One vector is turned by the same rotation once a step. Each row is the vector after some number of steps, and that number follows the row.
The counts run from 0 to 147.
[-23 -39 -17  -7  18 -21   7  29  22  12 -42  -1 -23   1  20  11  -3  20
  34  11  -4  -3 -15  -1  -1   7 -10  -6  32   2   5  -5 -19   7  34   6
  -5 -33  42  11  39 -12 -31  33 -23  22  12  -5 -17   9  21  23 -39 -23
   2  15  15 -11  12   5 -23  44 -44  -5  23  12  15  18 -10   8  40  -5
  38 -12   8  21 -25   9  30 -25 -25  11  17 -22  -6  32  14]	9
[-15 -16 -58  26 -14 -32 -16  -2 -16 -28  24  21   4  16  11  -6 -23 -21
  21   8 -13   0  34  12   0  34  10  11 -21   5 -40   3  -5  -4  -9   7
   3  23  -1 -14   4   9  13 -25  -6 -17 -18 -16  -7  29  28  15 -15  16
   4  13  -2  16  17 -24 -26  -2   8  17   7 -23  21 -18   7  24 -48 -41
  -6  34 -28 -14 -34  13 -23 -57 -12   7 -31 -24  35  15  36]	43
[-21 -26 -36  40   6   1   9 -14  -1   9 -10  34   7   0  -1 -20 -36 -33
  18  14  -3 -15  51   7  17  13  -4  19  -7  14 -35 -19   2   9 -38  12
  19  -2  14   0  15 -14  -6 -26  -9   4 -23   2 -30  24  41   8  -3  -9
  11  16 -16  15  25 -34 -25  -1 -28  23  21 -27  35  -9  31  40 -45 -18
   6  13 -36 -16 -33  13  28 -19 -24 -26 -10 -17  -3  24  25]	42
[ -4 -24 -10 -24  -8   8 -10   6  13   4 -14  -2 -50  26   6  16  12  27
 -21  34 -26 -25 -51  -1 -53   8  -5 -33 -11  20  26 -29 -32  14   2  -5
   8 -20 -22  25  -2  22  -7 -11   2   9  -9 -22  15  15 -20  22 -46  -1
  -1   6  21  19  -8   8  26  -9  34  15 -35   6   8 -29  -7 -21  44 -35
  42  23  18  29 -35   9  -2 -42   9  32  -5 -14  17   9 -26]	84
[ 15  10  12  11   7  -3  -7 -27  16  -4  12  46 -11   5 -11  61  -6   7
  -5   8 -18   6   8   4 -20   6  26   2   4 -13  58  43  50  13 -26 -47
  13 -28  19  -1  10   6 -14   6  13 -13   1  13  32  30  26 -18  12 -30
  45  23 -11 -47  -9 -10  16  -6   1  11 -17 -14  20  -3 -18  22  -2  24
  35  -2  44   9  44  -7   2  19  -1 -21  18  -4  33  49  -2]	74
[ 29  -4 -25  19 -26 -27  -3   9 -13 -29   7   3  20  45 -10  21  -8 -19
  12 -11 -33   1  24  49  -2  32 -23  17 -30   9 -21  26  29   4   3  13
   2  27   9 -23 -42   2  14 -26  23  -4 -12   3  12  24  -7  15   5  -3
   8 -34   8 -18  31 -33 -11 -34   2 -43   1  -6 -29 -23 -20   0 -46  45
 -32   5 -23  10  21  40  -7   0 -13   0  11   6  -1  -1  22]	37
[ 16   1   1  21   9  39  12   5  13 -10  13  15  10 -29  19 -34  16  -1
 -10  31  16  14  38  -7   8  22 -26 -20  13 -20 -11  24   2  -5 -32  13
   8  -8 -27 -10 -26 -27 -25   7  22  27 -26  -2 -44  25  14  -4  14  14
 -12  -3 -52  59   8   8 -41 -27   8  26  15   8  23  -6  16   9 -32   6
 -30 -22   8 -21 -12 -34  16  19   9 -45 -37  16   3 -18   6]	126
[ 18   7  10   2 -28  -6 -36 -22  12 -39  25 -44  32  -2  -8 -20  -6 -14
  27 -13 -27   9  11   3  39   2  21   2 -29  19  -2  -1  14  -3  23 -29
 -27  23  18 -27  -8  -3  24  11   6 -26   5  12  47  -3 -33   9  22  -5
   0 -19  -7 -25 -13 -18  29 -38  25 -42   7   2 -37  -9 -27  -7 -17  10
 -47   4 -19  -7  51 -12 -59  18   3  13 -31  27  16 -24 -12]	29
[-20 -34  15  23  20  11  -4 -15  -6  46 -38  -7  -6   5 -36 -15  -2  19
 -35  19  -7 -41  -1  -1  31 -22  -5  30   3  41 -15 -40 -16  17   9  -9
   0 -22   6   8  -9 -34   6  12  14  34 -25  17 -21  10   9  -2 -21 -21
  -3 -25  -2 -38  -1 -12 -27 -29 -36 -16  16 -40  10  34  37  11 -15 -38
  15   4  -2  -8 -27  31   7   3  -1 -25  25 -28   6  34  13]	108
[ -4  17 -12  -2  31  -8 -24  -4  18  -7 -20 -50  10 -13 -20   8 -24  38
  20  -4  -1 -29   9  -2  16 -13  34 -17 -31   4   1  14 -25 -12  32 -11
 -29  34  19  25 -24 -13   1  10  38   2  -1  43  37 -23 -14 -12  -6  -4
  -2  -9  -2   5 -39  -7   9  18 -12 -32 -29 -17 -36  50 -34 -10   2  13
 -40  29  10  -7  12  23 -13  17   3   6   9  31 -35  -8 -74]	98
[  6  -1   3 -27   0 -48  13   2  29  10  -1 -16 -13  26   2 -44  -1 -23
  -3 -23 -15  12 -19   5  10  41   1 -11  25 -11 -14  -2  -3   5  23  -1
  27 -17 -21 -17   7 -41  28  19 -24 -17 -29 -33   0 -40  19   1 -34  10
  12  31   2 -28 -10 -36  -8  22   3  58   7   7  18 -13 -25   0   6 -10
  22   5  25  21  20  -9 -22  -1 -15  40  10 -18  -1  33  46]	3
[ 24 -22  12   2 -12   8 -27 -11 -13 -28 -25 -54  15  10  -6  -3  -7  -1
  -5  12 -12  17 -35   9  -3  -2  -2  13  -6  -5  31  21 -24   6 -18 -10
 -12  28 -24   9   9  19  38  -3  25  26   3 -20  29  16 -53  26  22  -3
   2 -33   8   2  -5   3  42 -56  51 -21 -17  19 -31 -25  10   5  25  -1
 -12  -5  -9  -8   2 -13 -42  29  12  29  -8  25   9 -33 -22]	22
[ 27   3   9 -25 -17 -33  15 -10  -1  -2   0   0  14  26  12 -30 -32  -3
  -5 -38  -5  20   2  -2  -6  36  -6  15  60 -19   6  36  28  24   1  12
  29  -7  -8 -27   8 -13  22  11  -3  26 -17 -22  12  -3  15   6 -13 -24
  29  18   7 -56   3 -22 -19  10   2  49   9  19  36 -24 -11  11  10   5
  13 -15  46   7  40 -23 -29  38 -21   2   9  -9   4  37  40]	4
[-23  34 -16  13  16  33   3 -18   7 -32  31  30 -10 -50  -8  23  22  -5
  16   7  -2  31  33  -8  -1  16  28 -12 -48 -22  25  20 -11 -48 -27 -27
  -2  13  -3   4 -18   6 -35 -13  -3 -49  11   5  -6  -7   8 -15  26  40
  -9   8 -28  61 -28  23   8   9  26  19 -33  -7  -1  -2 -10  20 -23 -10
 -17  26 -13 -17  -7 -32  19 -16  18   2 -22  29  -2 -22 -29]	58
[ 10  25  17 -29   8   6  48  11 -27  32  -2  -4  -8  15  -8  12  -9 -24
   1 -47  34   0 -18 -10 -21  -2  -7  23  39   7  12  -8  38  16   6   2
  12 -33  14  -7  25 -14   7  -8 -30   4  19  -2   8 -24  32 -19  10 -34
  -5   4   5 -57  11  -4  -5  55 -38  17  27 -20  26 -10 -11  26   7  11
   2 -17  40  -1  33   0  17  26 -27 -15  28 -11 -12  25  37]	71
[-19  26  15  -8   3 -40  20  14   4  22   8   0   7 -10 -28  -8  24  -7
   6 -55  10  45  -4  26  18   9  19  28  22 -16   1  -2 -13 -29  42 -15
  -6   7  -3  -3  -1   2 -14  12 -29 -34   0   9  -5 -39  11 -30  23  23
  12  22  29 -35 -29  17  -4  37 -11   4 -15  10 -26   5 -15  -4   0  11
  14 -18   9  12  36   8  -6 -19  -5  47  41  11 -34  18  41]	139
[ 31 -21   7 -23 -47 -19  15  -2  15  -8  -5  27 -12  23  40  -2 -32  12
  20  12 -37  33  -2  21 -15  36 -15  -9  33 -12   6  24  19  -6  28  -8
  30  17  37 -14   4  13   4  25 -10 -25   8 -55  -8 -13 -11  25 -23 -18
  24  27  20 -14   5   3   1  -7  39  20  43  33  16 -11   1 -30  12 -13
  47 -31  24   3  10 -18  26  14 -25   0   2 -20  17   2  15]	11
[-40   2  -3 -18 -19  14 -15  -8  26  10 -16 -39  27 -58 -16 -60  10 -19
  11   1 -25  13 -32  -6  15  -3  14   3  -8  -4 -22 -30 -47 -10  11 -13
 -23 -12   1  -3  14 -44  14  37   0   4  25   2  -6 -26  -8   6  -6  12
 -37 -17 -19   8 -29 -20  14 -15   7  -6  -6   6  -3  -5   1   1  17 -47
  -1  11 -22 -24 -13 -19 -22   1 -10  44  11   8 -15 -20  -8]	25
[ -9  18  27 -19  22 -14  13  21  14  29  40  -1 -38  22 -27  37  45 -42
 -11 -26   8  -3 -25 -19  13   3  25   0 -12  33   3 -32   3  -8  44 -23
 -17 -57 -22 -23  26 -24 -10  10 -22 -42  -1   0  34 -20   5 -13  -6  -6
  -4  28  -4 -24  10  -6  13   7 -25  -7 -14 -38 -28 -39 -37   1   5 -13
  10  28  26  14  45 -10 -32 -27  26  25  -7   5  13   4  26]	69
[  2  -5 -11  42   7 -15 -28   3   6 -28  14   6   0  17  12   2  11   5
  25  28   5  -3  39 -10  35   1 -16 -37 -50   4 -24   0  -2  -7  24   8
   3  35  -7   4 -25   2 -11 -10   9 -27 -22  -1   4   3   5  -3  -6   7
  25   9  -2  51  10  22  -4  51  23   1  22  25   5  49   5 -36 -15  31
 -34 -19  -7  23 -22  -3  14 -24  20 -10 -67  -6  20 -28   0]	120
[ 35 -20 -10  28  11 -21   6  42  -2 -10 -25  -3 -35  36  24  52  24 -19
  19  10 -15  18 -21  37  -1  47 -36   3  18  12  17  29  19  11  20  -4
  15 -33   9 -27  -9  -1 -36  18 -22  -1 -10  -8  -6  36  16 -27   6   0
  10  -2  -4 -21  41   0  -6  -4  26 -27  10 -21 -34 -44 -46  15 -16  32
   9 -31  14  31  11  27  32  -9  16  -3   6  11   0   1  43]	144
[-14  14   3  35 -14 -26 -26  -6  -4  12  24 -14 -13  -8 -31   4  11 -38
  16 -16 -17  22   5   1  12 -41 -14   2   1  17  -7 -26 -38 -27   4   8
  19   3 -21  26  21  19   8 -34 -28  -2  22   2  -8 -52   6  31   1 -19
  16  25  29  12  -4 -11 -10  16 -14  20  18   8  -1 -23  67 -21   2 -10
  27  -4 -40  -2   6   4  -2 -47  25  59 -36 -32   5   0  21]	47
[-10  47  40  -5  39  27  43 -20 -32  35  -1  -6  11 -16 -20 -13  -5 -45
 -22 -28  29  -6  27 -33   4 -10   1  19  11 -14 -14  -2  10  -9 -28  -8
  17  -1 -27  15  17 -26  -8 -19 -19   6   1   9   3 -29  22 -42  26   9
 -21  12 -20  -2  -1   0   6  12 -40  43 -24 -20  13  -9   4  46 -16   8
  -2   6   0 -34   6 -14   6  37   5  -5   7  15 -47   5  14]	64
[ -4   8 -14 -33   5  -5  -6   2  25  -1  -7 -28  -4 -19 -28   6   6  45
  -2 -14 -28 -12 -21  46 -18  -4   8 -18 -19   8  22  17 -28   0  23 -20
 -29   8  -8  24 -58 -14   4  23  38  18   7  44   5 -10 -20  -3 -17   9
   1 -38   0 -23 -34 -13  -3 -16   3 -29 -24 -30 -26  11 -18 -30  -1  13
 -20  19  -2  10   7  34  -7  15  -6  28  35  27 -22   5 -30]	99
[  5  -9 -15  36 -20  15   9 -44 -21  21   9  24   1  -9 -22 -20 -14  -3
   1  -1 -55   2  30  39  16  -2 -23  19   6  13  -6  -3  -3 -10 -26 -12
  29  -6  15  11 -32  -8  -6  -8  -8  20   4   7 -32   4  27  22   9 -19
  26   3 -10  -8   7 -43 -23 -61 -20   6  23 -20  18 -23  54  30 -41 -16
  15   1 -25 -14 -18  15  28  -3 -15  -2   7 -21  -4  44  34]	41
[ 24   1  10 -10  15   3   6  27 -22  -7  32 -28  23  10   5 -12  57 -11
 -38 -14  30   7   0  14   2   3 -19  -7  24 -10  -3  18   5   2  -8  13
 -16  -2 -74 -11 -10  12  -6 -16   6  22 -42  -8  -5  10 -52   8  14  24
  -6 -14  -6   6   8  33 -26 -50  23 -12  -4   8 -44 -34  14 -12 -19  29
 -25  -6  16  -3  21  -5 -27  -4  33  -2 -26  32   2 -30  17]	129
[ 16   5  -7 -26   7  15 -15  -5   2 -13  -7 -26  29 -12  15   2 -35  16
   4   9  28  -6 -19 -12 -42 -35  -1 -15  21 -29  48  30  -4  33 -67  16
  -7  13   0  20  15  18  37 -19  44  39   7 -18  21  25 -24  21  13 -25
  -6 -16  -9  -8  -8  -9   8  10  36  29  -7  25  22  -6  11  -3  29   2
 -10  -5   6 -18  18  -7 -10  51 -15 -20 -10  -7  35 -17 -38]	89
[ 20   9 -12  34  -1 -26 -21  13   0 -30  15  -8  -7  -2   3  -1  28  -1
  13  11 -18  16  19  26   1  -3 -21 -24 -28  -4  10  24 -29  -6  20   6
  -8   6 -35  19 -44  12   1 -20   9   5 -10  -2  -6   6 -15  12   6   2
  27  -9  24  45  12  14  -3  15  40  -6   5  33 -24  11  16 -58 -33  53
 -37 -18 -17  41   7  18   5 -22  33  14 -52   3  18 -22  -1]	121
[ -7  -8 -20 -30 -51  44  -8 -17  18  -3 -11 -24  37 -48   6 -69 -18  -2
  13   3  -4  38 -40   5  20  24   1  12  30 -18   1   2 -15  11 -22 -17
 -22  -4  18 -23 -14 -23  21  42   4  20  37  -2 -11  11 -22   3  16   6
 -27 -45 -23 -16   7 -10   0 -43  28  -2  33   3  15 -25  -9   9  -9 -25
 -15   7 -34 -32  -3 -24 -21  17 -34  -3  26  19  -3 -16   4]	26
[ -9 -35 -15  19   0 -35 -32   4 -15  -8  -9  -4  22  48   7 -19 -13  27
   0  11  26 -29  16  -3  23 -13   1  26 -11  16 -32 -16  33  34   8  20
  -8  33  16 -19  20  -3  30 -22  14  -1 -13 -12  12  39  15  -6  -1  -3
  34  -9  26 -35   4   5 -30  43  -6   0  36  -8  20  27  22  -6 -16  -5
 -22 -12   0  -2  -7   6 -25   5 -12 -48 -20 -32  49  10  31]	112
[ 19 -29 -47  16 -16 -23 -23   0  -8 -31  49  24   5  27   3  12  10 -21
   6  13 -13  -2  11  26 -13  21  -5   3  -9   7  -8   3  19  11 -21   5
   3   4  -9 -25  19  31   8 -43  -7 -27 -16 -25  -8  33  -1  33 -12  -7
  24   4   7 -18  31 -18 -22 -35  39   4  10  -7  -4 -39  20 -12 -30  -4
  11  24 -23   1   9   3 -16 -39 -10   6 -22 -16  51  12  40]	44
[-37  -8 -17  21 -12  -1 -10 -10  -2 -24  34  41   8 -24  26  -9  -9  -1
  22   6  38  19  29 -29   6 -14  35  -2  -5 -25  -9 -27  -8  -8 -19   7
  -4  19  13  -3  50  41 -17 -15 -12 -22  16   6 -11  15  19  18  14  15
   4  37  13  33  -4  15 -25  53  -2  13  -3  10  16  14  28  10 -12 -33
  10   7 -38 -20 -26 -20   7 -50 -16  -7 -29 -18   6   9 -10]	50
[-18  50  -7 -15  21 -16  12 -23 -14  16  23  -6  -2 -29 -26 -10 -12 -37
 -19 -22  31  15  16 -30  11   5  38  10  -5 -17   4   5   4 -20 -29  -9
   5   5 -30  -6   8 -26  -6 -16  -8 -21 -12  15  18 -29  33 -31  33  31
 -15  21 -19   3 -35  -7  -5  32 -11  66 -48 -16  25 -14 -20  52 -20 -15
 -20  34  -7 -20   3  -9 -25   2   7  16  12   4 -17   7   3]	65
[  4  24 -14 -65 -23   5   8  -9  16  -4  25 -19  28 -11  14 -38 -16  28
   0 -27  15  10 -28  -9   1   5  15 -19 -11 -21 -11  -8   8 -32  15   1
 -29  50   8 -11 -17 -16  47  15  21 -34  17 -21  15 -54 -29   3 -11  10
 -26  -3  23   4 -24 -15  19  19  23  13  -3  23   9  23 -23 -53  14 -23
 -27   0  16  -2   4 -21 -20  25 -34  -9  20   0   3 -20 -38]	95
[ 24   0  18   1  17 -10 -11  12  24 -27  43 -10  -7   5   5  10  55   1
  -2 -18  15  25 -11   7  18  17  28  11  24   5  10  18  31 -14  28 -26
 -18  -7 -27 -51  -4 -14 -31  21   0 -31  -6  -7  18   7 -28 -17   8  -2
   9   6  -3 -28  -3   7 -17 -18  17 -18  18 -14 -43 -31 -39  -6 -15  24
   6 -16  30  13  58 -23 -34  -6  14  -2 -35  29  29  -7  19]	136
[-28  26  32  16  30  -4  10   9   8  33  14 -27  14 -24 -27 -36  42 -20
 -18 -13  31   6  24 -19  42 -30  18  11  33  -8 -23 -30 -23 -39  16  -6
 -15   4 -44  19  12 -11 -15   1 -31  -1 -28   9 -19 -31  -6   5   8  34
 -23  15  -4  18 -32  15  -6  -7 -43  12 -12  15 -23   0  20   9   1  -3
   6 -16   9 -19   3 -25  -9 -18  37  19 -29  22 -44 -14   0]	131
[-14  24   7 -10  31 -13  16 -11  12  22  25 -14  21 -60 -31 -60  38 -13
 -16 -37   8  55  14  -2  17  -9  22  11  29 -15  -3   7 -30 -29   4 -17
   1  -7 -40 -14 -13 -21 -25  21 -12   9 -16  16 -24 -39 -18 -17  15  25
   1  12  -8  -1 -40  -9 -29 -13 -11  35 -23  16 -23 -16  20  17 -11 -15
  14  -5  -1  -3  16 -22  -7  -7  16  42 -11   9 -18   9  24]	132
[ 27 -39 -31   8  -2 -10 -17   5  -8  -4 -11   0  13  16   8 -35 -24  17
  11  13  16 -16  -4  24   4   7  -8  15  20  10  -8   9  23  28 -27   8
   7   1   9 -31 -15 -16  25   5  14 -11  -2 -17 -14  18  18   7   2 -19
  13 -24  -5 -61  20 -20 -41  13  22  13  41  -2  27  10  27 -12 -54 -20
   2 -14  -5  -4   9   0 -14  26 -39 -34 -12 -39  48  17  49]	111
[-15   1 -17  20 -19   1   3 -24  24  -9  -9  16  -4  13  -1  -4 -31 -11
  23   3  -1 -19  31   1  51  44   4  14 -54  13 -56 -16  45  -5  26 -10
 -13  32  67 -27   4 -27   0   7  -7 -49  -4  10  -1   7  35 -12  -9   5
  -2   6 -24  18  17 -18 -13 -19 -24 -18  23 -16  17  22 -19  33 -29   4
 -31   7 -35  -5 -10   6   5  -4 -16 -37   5  17  -9  10 -13]	35
[ 10 -20  18  28  22 -56 -41  -6  37 -17 -10  -5 -10   0 -13  33   3  11
  38   7 -52   6 -17  16   8   5  26  -9  17  -6  64  18 -23  16  24 -22
  -3 -16  11   3  14  -1 -13  23   0  26 -13   7  34  16  -1  22 -38 -19
  42  30  -1 -36 -24 -31  -6   0   8   5 -10  11 -20 -15  -7   1  16  13
  59  -1  36  35  35   4 -15 -19   6  49 -13 -12  21  36  -2]	7
[  8 -24   6  34  16 -22   7  35 -23  10 -50  -7 -22  61  16  37  -6 -20
   3  10  26 -13 -10  10 -23  27 -30  37  24   9 -19   0  14  10  34  23
  26 -15  -8   5  20  21 -13  -2 -35   6 -16 -17  -8  12  22 -22 -23   9
  -9  -8   2   0  46  38  17  27 -25 -14  -4  -3 -12 -12 -36  22  12  36
   5  -9  11  28  -6  30  14  -6  18  -9  19  10 -32  11  41]	145
